[113 223 154  83  33] yields 113, 33

[41 72 29 91 19] yields 41, 19

[[584 214 544 317 377]
 [572 429 768 220 233]
 [410 687 679 533 508]] yields 584, 508

[[79 56 71 73]
 [65 24 70 55]
 [65 25 66 59]] yields 79, 59

[29  3 75 57 58 26 18] yields 29, 18

[4 4 2 5 4 7] yields 4, 7

[[35 69 54  8 47]
 [48 79 47 18 44]
 [47 11 60 15 71]] yields 35, 71

[ 582  536  247 -563  186] yields 582, 186

[[ 87 635 212 959]
 [457 284 351 587]
 [786 898 322 730]] yields 87, 730

[196  23 108 131] yields 196, 131
---
[[60, 4, 87, 4], [92, 28, -21, 28], [56, 52, 61, 52]] => 28
[[-7, -53, 1, 19, -30, 14, -45], [-7, -52, -55, -18, -39, 46, 22], [-89, 6, 34, 45, -53, 9, -16]] => -39
[[-39, 0, -73, -45, -51], [-4, -11, -34, 52, -25], [53, 48, 2, 54, 47]] => -34
[[95, 102, 94, 50], [98, 67, -4, -59], [-65, -73, -69, -40]] => 67
[[-37, -52, -71, -6, 71, -59, 40], [-82, 56, -7, 75, 65, 31, -70], [0, -4, -7, -90, -101, 26, -25]] => 65
[[-22, -38, 45, -29, 35, -21], [77, 11, -53, -12, 47, 18], [-2, -13, 33, 25, 38, -28]] => -12
[[0, 4, 5, -6, 100, -1], [0, 13, -7, 12, -27, 8], [-2, 22, 9, -41, -1, -1]] => 12
[[-40, 60, -44, 27], [-14, -65, 8, -83], [-34, -27, -26, 3]] => -65
[[-18, 34, -94, -40, 78, -34, 34], [-18, 26, -73, -40, -42, 42, 20], [-18, 26, -99, -40, 78, -34, 34]] => -42
---
 19  -6  14  81 -15 => 14

 95  18 -28  48  41  14 -13 => 18

 11 100  96  60 -22
 67  84  49  42 -21
-51  14   0 -11 -93
=> 14

-15  85   7  16 -17 -47 -12 => -12

 10  15   9  -1  76 -74  55 => 10

 39 -21 -45 -30 -20  28  57
 -3  37  24  13 -38  19 -26
-21 -19 -79 -33 -11  -2  35
=> -11
---
-16  87 -40  37 ans = 87
 77  32  47 -19 -80 ans = 47
 69  84 -47 -23 ans = 84
-59 -72  31 -16 ans = -72
 58 -96  26 -13 -85 ans = 26
-71 -47  55 -31 -84 ans = 55
21 96 61 68 ans = 96
---
-34 -38 -13   3 -69 -36
-35  91  -1   3 -36 -45
-38 -47  11 -11  37  74
Answer: -36

-48 -62  31 -25   0  25 -25
 74 -47 -22  11  35 -42 -21
Answer: -42

-20 -98  43  24   4 -14
-48 -55  28 -10   2 -18
Answer: 2

 -66 -101  -20   -3    2  -32
 -50    6  -29   50    5  -55
Answer: 5

 97 -58 -44 -72 -59
-22   0  -6  16  -8
Answer: 16

 86 -18  53  18 -67 -27
-17  16  11 -16  35  -7
-60 -11  53 -57  15 -25
Answer: 35

-35  50  30 -85  -3
 13  78 -39  20 -13
Answer: 20
---
[[ 38  -3  35  77 -48]
 [ 17  -4  17  58 -46]] -> 58

[[-46 -68  31  26  64]
 [-24 -21 -27  47   9]
 [ 49  57  33 -85 -16]] -> 47

[[ -63  -62  -21   49   71  -27]
 [  50 -102    0  -44  100   72]
 [  37  -36   -6   -5   34   53]] -> 100

[[ 70  40 -10  84]
 [ 96 -10  52 -72]] -> 52

[[  1  64  35  92]
 [ 32  72 -98  13]
 [-34   8  95  66]] -> -98

[[ 43  18 -11  27 -73 -64 -59]
 [ 37  79  85  27  38  -9   0]
 [-26  -1 -99  27 -32 -14  63]] -> -9

[[ 13  -5 -95 -16]
 [-61   7  24  16]
 [-54  18  24   1]] -> 24
---
[-46, 15, 9, 23, -71] ans = -46, -71
[[24, -24, -98, -58, -92], [-28, 12, 8, 16, -48], [-9, -26, -28, -35, -18]] ans = 24, -18
[38, -31, 76, 3, 14, -42, 56] ans = 38, 56
[73, -67, -21, -1, -50, -43] ans = 73, -43
[-81, 38, -47, 27, -7, -30, 22] ans = -81, 22
[78, -66, -30, 11] ans = 78, 11
[[17, -46, -1, 76, 25, 24], [-21, 11, -3, -19, 25, 35], [-18, 17, -22, -40, 21, -20]] ans = 17, -20
[5, 37, 67, 21, -72, -20] ans = 5, -20
[73, -42, 2, 68, -77] ans = 73, -77
[[67, -6, -78, 66], [-33, 67, 47, -36], [-56, -28, 32, -91]] ans = 67, -91
---
-19  53 -67 -60 -17
-66  68 -88  53  14
--> -88

-21  48 -96  22 -21 -64 -78
 47  21  26  17 -68 -42  14
  7  84 -11  95 -12 -74  39
--> 26

-73  94 -26 -13 -49
-38  40 -28 -11  19
 15 -15 -61  48 -35
--> -28

  14   64  -53   -8
-100  -19  -99  -15
--> -99

-87 -27 -37   4
-70 -36 -10  -1
--> -10

 68  47 -58   2  88  33
 39  42 -10 -53  15 -50
--> -10

-77  48 -75  -8
 39  38 -60  13
 54   6  44  15
--> -60

-75 -32  21 -16
-79  -6  42  22
--> 42
---
[[8294 6194 7057 4423 7810 5664]
 [5470 9264 4896 9220 4821 4524]
 [5219 2902 5867 2147 8147 5087]] ==> 5087

[175 394  68 849 214 757 375] ==> 375

[41 47 75 22 61 54] ==> 54

[76 16  6 10 69 27] ==> 27

[166  53 143 225  40] ==> 40

[ -2 -29 -42  35] ==> 35
---
1,23,31,-6,-17,2,-38 out 1

132,24,146,153,83,222,146
127,134,165,141,83,226,98
225,108,60,139,83,222,170
out 139

13,-6,-26,-48,32 out -6

12,21,19,23,21
-11,2,-13,42,-8
-35,7,-18,-21,15
out 7

39,17,76,66,79 out 66

4,2,7,6,8 out 6

231,208,98,134,249,50,173 out 173

90,153,604,273,763,38,776 out 273
---
-3	-50	12	-77	-66	26
-46	-1	47	6	-66	-23
==> -1

16	-72	-19	-8	31	-47	52
-2	-23	-7	-16	14	-43	-3
-19	75	44	-30	-35	4	-47
==> -23

59	62	64	65	-18
-34	0	0	62	-100
==> 0

28	41	-98	16	13	-53	-23
79	-44	-30	-26	11	-40	8
-61	-27	-13	16	-2	47	22
==> -44

42	14	14	-2	-40	-3
-81	-74	-33	-37	85	-6
==> -74

-30	-40	-19	64	-65	20
-77	-81	0	-34	-8	-12
==> -81

-74	-29	-12	-18	9	75
-99	-20	-49	-15	11	75
-37	-26	-15	64	34	-23
==> -20

-28	-30	17	-2	20	-85
8	-35	2	14	19	-51
-24	-30	6	-14	31	-79
==> -35

-17	19	-53	-30	20	75
38	-69	-32	71	29	-84
==> -69

-7	2	76	22	-20	-34
6	-12	2	-40	18	-30
43	40	-61	-96	26	-23
==> -12
